(in the rows, 100 means zero)
Where one turn sends some rows of the set: a few examples, then the rows asked
z483: 106  74 100  82 113 133  71 118  95  94 113  87  98 115 131  92 105  96  74 101  93  91 116  80
z587:  89  94  91  88 126 100  96 119  43 126 115 106 112  89 124 116  98  84 102  99 110 155  88  93
z272:  76  80  92  74 120 111  90 115  75 128 133  94 113 114 150 116  75 120 111  86 123 127  88 104
z155:  99  86 110  86 118 130  86 116  79 131 123 101  88 116 148 109  77 116 116  90 118 107 110 120
z800: 101  80 103  91 108 129  81  95  95 115 111 116  86  80  92  88  85  91  96  98  77 126 121  95
z822: 100 104  96  99 118 118  74 103  64 111 112  97 132  84  84 102 115  80  84 100 110 124  90  83
z463: 104  97 108  85 106 127  81 112  79 109 141  90  99  82  90  95  87  76 100 105  87 135 133 110
z344:  81  88 106 116 130 119  86 106  72 122 100  98 124  93  89 106 110  71  92 100  94 115  94  94
z204: 104  78 102  71 151 103  80  82  49  97 149  90 106  99 125 108 111  96 104 101  98 149 115 106
z388:  97 102  93  69 135 106 105 106  62 125 122 108 109  82 130  97  85  98 101 109 115 150  90  78
z756: 102  86  91  67 132 117 107 122  55 128 114  99 106 102 129  84  86 103  99 113 107 151  81  95
z788: 108  74  93  59 108 103  82  84  74 112 102  82 118 104 156  97 127 115 102 100 107 109  89 108
z953:  65  86 102  98 111 132  74 100  90 120 118  84 110 117 116 104  91  99 107  87 106  81  87 108
z531: 109  63  95  58 128 108  74  91  64  97 119  74 102 122 151 104 113 117  96 105 113 108  92  98
z693: 115  64  97  60 109 103  86  86  55 116 124  86 131 117 143 102 105 105  84  86 117 123  89 130
z462:  95  74 118  76 123 109  86  75  48 127 127 100 102  85 118  95 104  83 103  79  94 154 123 121
z614: 104  61  77  71  88 118  68 116  89 100 108 100 110  93 113  81 110  98  83  88  91 106  93  85
z556:  80  94  96  81 122 110  72  92  60 111 108  98 136  92  92  96 116  81  77 105  92 138  81  92
z112: 111  64  85  75 113  94  81  82  73  93 103  89 124 116 138 114 114 110  95  74 102 109 102 122
z712:  84  92 115  71 129 116  87 106  79 128 122  83  95 103 159 104  72 114 115  84 111 111  98 114
z607: 121  82  81  76  88 122  82 105  95 102 111 104 112 118 119  89  90 109  83 100  95  93  87 103
z241:  99  66 103  75 114 122  98 109  80 118 141 110  94  86  99  74  83  72  97 100  89 129 124  91
z355: 106  86  99  76 134 106  96  65  61 109 134  87 118  93 116 108 111 103 119  99 109 148 122 122
z600:  99  87 104  90 130 132  70 109  75  94 139  98  90  81 103 101 102  72  83 105  83 128 130  96
z568:  89  91 119 104 118 125  59 104  85 116 113  74 126 110 112 107 100 100  96  72 106  87 102 115
z870:  77  93 117 103 110 123  53  85  88 115 117 102 122 108 111 121 107  96  93  82 103  95 113 116
z930: 104  72 107  72 128 101 102  76  54 109 133  93  93  99 123 110  89  78 113  92 105 128 124 136
z416: 110  77 106  75  92 120  76 130 103 114 110  89 116 102 129  81 100  95  80 101  83 101 109  90

z344 goes to -> z953
z355 goes to -> z463
Now find these:
z800 goes to -> z607
z155 goes to -> z756
z388 goes to -> z822
z614 goes to -> z112
z531 goes to -> z204

Where one turn sends some rows of the set: a few examples, then the rows asked
z677:  95 105 114 106 118  99  88  93 103 124  72  61 102 101 121 111 122 115 104  80 137
z523:  99 116 104  94 112  86  78 122 120  98  85 114  99  97 113 122  95 137  89  89  89
z722:  62  85  99 109 122 114  89 110  90 101  89 116  88 120 102 115  87  98  88  77 114
z987: 111  99  99 103  94  98 115 108  68 113  82  79  79 116  84 100 105 139 111  99 107
z757: 105  99 107  76 110  79 126 129  90 104 104  99 110 102  86 115  93 108  83  87 135
z806: 103  89 118  79 102 120 106 125  99 113  92  93 116 114 113  95 134 104  98  85  91
z794:  84 107  97  72 131 101  98 124 119  83  63  85  81 117  98  95  94 113 115 104 103
z481:  88  97  80 105 116  60 107  86  94 104  85  97  80  88  89 129 120 109  83  97 102
z826: 109  83 110 111 129  95  93 108 123 121  69  94  79 106  84 110 105 120  63  68 103
z509:  95  83 111  75 130 109 126 115  95 120  75 116  91  82  70 100  99 123  95  79  93
z938: 122 106  99  74 124  99 103 116 119 103  90  64  91 107  92 100 118  89  74  97 109
z912: 100  95  89 101  99  92 111 114  88 122  49  84 102  73 103  92 109 125 123 106 103
z771:  83  66  93  88 128 132  90 106 102 111  75  77 108 117 105  99  97 106  97  88  89
z125:  98  98  97  91 124 119  91 126 122 127  94 111  99  57 109  92 105 110  95 101 109
z664:  65 108  90 110 112 107 114 118 101 135  99  81  67  95  88 103 128  97  99  94 124
z924:  72 100  73  83 125  87 103  85  88 101 109  82  99  94 107 108 104 132 110 101 105
z659: 105  88 102 109  98 105  96 119  87 103 117 121  93 114 111  93 115 102  79  88 114
z742:  95 117  89 116  95  75 102 117 112 119  74  92  77  86 101 104 135 103 105 111  96
z662:  84  80  91 103 125  95 102 134 115 109  81  98  89 101 102  89  79 111  98  99 152
z996:  84  81  92 101 124  84 110  89  88 124  52  81 100  70  97 121 109 110  95  82 128

z912 goes to -> z742
z771 goes to -> z806
z826 goes to -> z509
Now find these:
z987 goes to -> z664
z757 goes to -> z662

Where one turn sends some rows of the set: a few examples, then the rows asked
z190:  79  61 122  64 113  91 100  87 102 108 104  73
z117:  82 117 122  83 125 130  84 112 107  76 113  90
z855:  91  76  89  89 104 112 105  98  85 119 120  88
z745:  89  71  97  78 113 105 100 107  82 118 115  72
z972:  76 116 142  61 108 126  85 103 110  87 111 100
z670:  83  69 105  81  99 113  93  97  86 130 117  81
z302:  80  68 110  83  93 106 106  69 109 112 115 100
z27:  79 110 146  64 115 132  76  97 108  97 110  96
z170:  93  79  83  72 106  97 108  72 101 102 117  69
z764:  88 120 131  69 124 117  88 110 105  77  99  91
z253:  94  84  99  75 100 102  89  73 105 117 127  56
z667:  88 124 124  82 110 127  93  97 110  81 106 111
z921:  74 111 138  75 117 133  73 108 109  89 110  85
z318:  83 119 132  63 119 121  93 111 108  76 111  98
z203:  88 120 123  80 115 137  92  94 108  87 119 112
z650:  91 117 128  67 133 125  91 111 102  78 111  90
z561:  98  88  91  81  98 104  94  71 106 115 131  62
z990:  82 121 129  71 108 128  94 101 111  81 116 110
z582:  80 116 143  70 107 126  78  97 110  94  99  99
z293:  87  76  92  72  93 103 100  63 104 115 117  75
z169:  81  94 113  79  87 101  93  66 119 122 101  70
z861:  78 117 126  88 111 139  79 100 110  88 117 101
z292:  89  95 106  71 112  87 102  86 113 104  97  49
z584:  91  73  93  82 118  93 121  87 103  88 113  88
z491:  98  87  91  77 105 100  94  77 103 110 128  54
z724:  86  73  98  62 104  95  98  72 101 111 112  60
z262:  93 106  86  92 100  99 113  73 117 102 109  76

z990 goes to -> z972
z724 goes to -> z170
Now find these:
z117 goes to -> z861
z561 goes to -> z253
z169 goes to -> z292
z582 goes to -> z764
z855 goes to -> z670
z203 goes to -> z27
z190 goes to -> z584

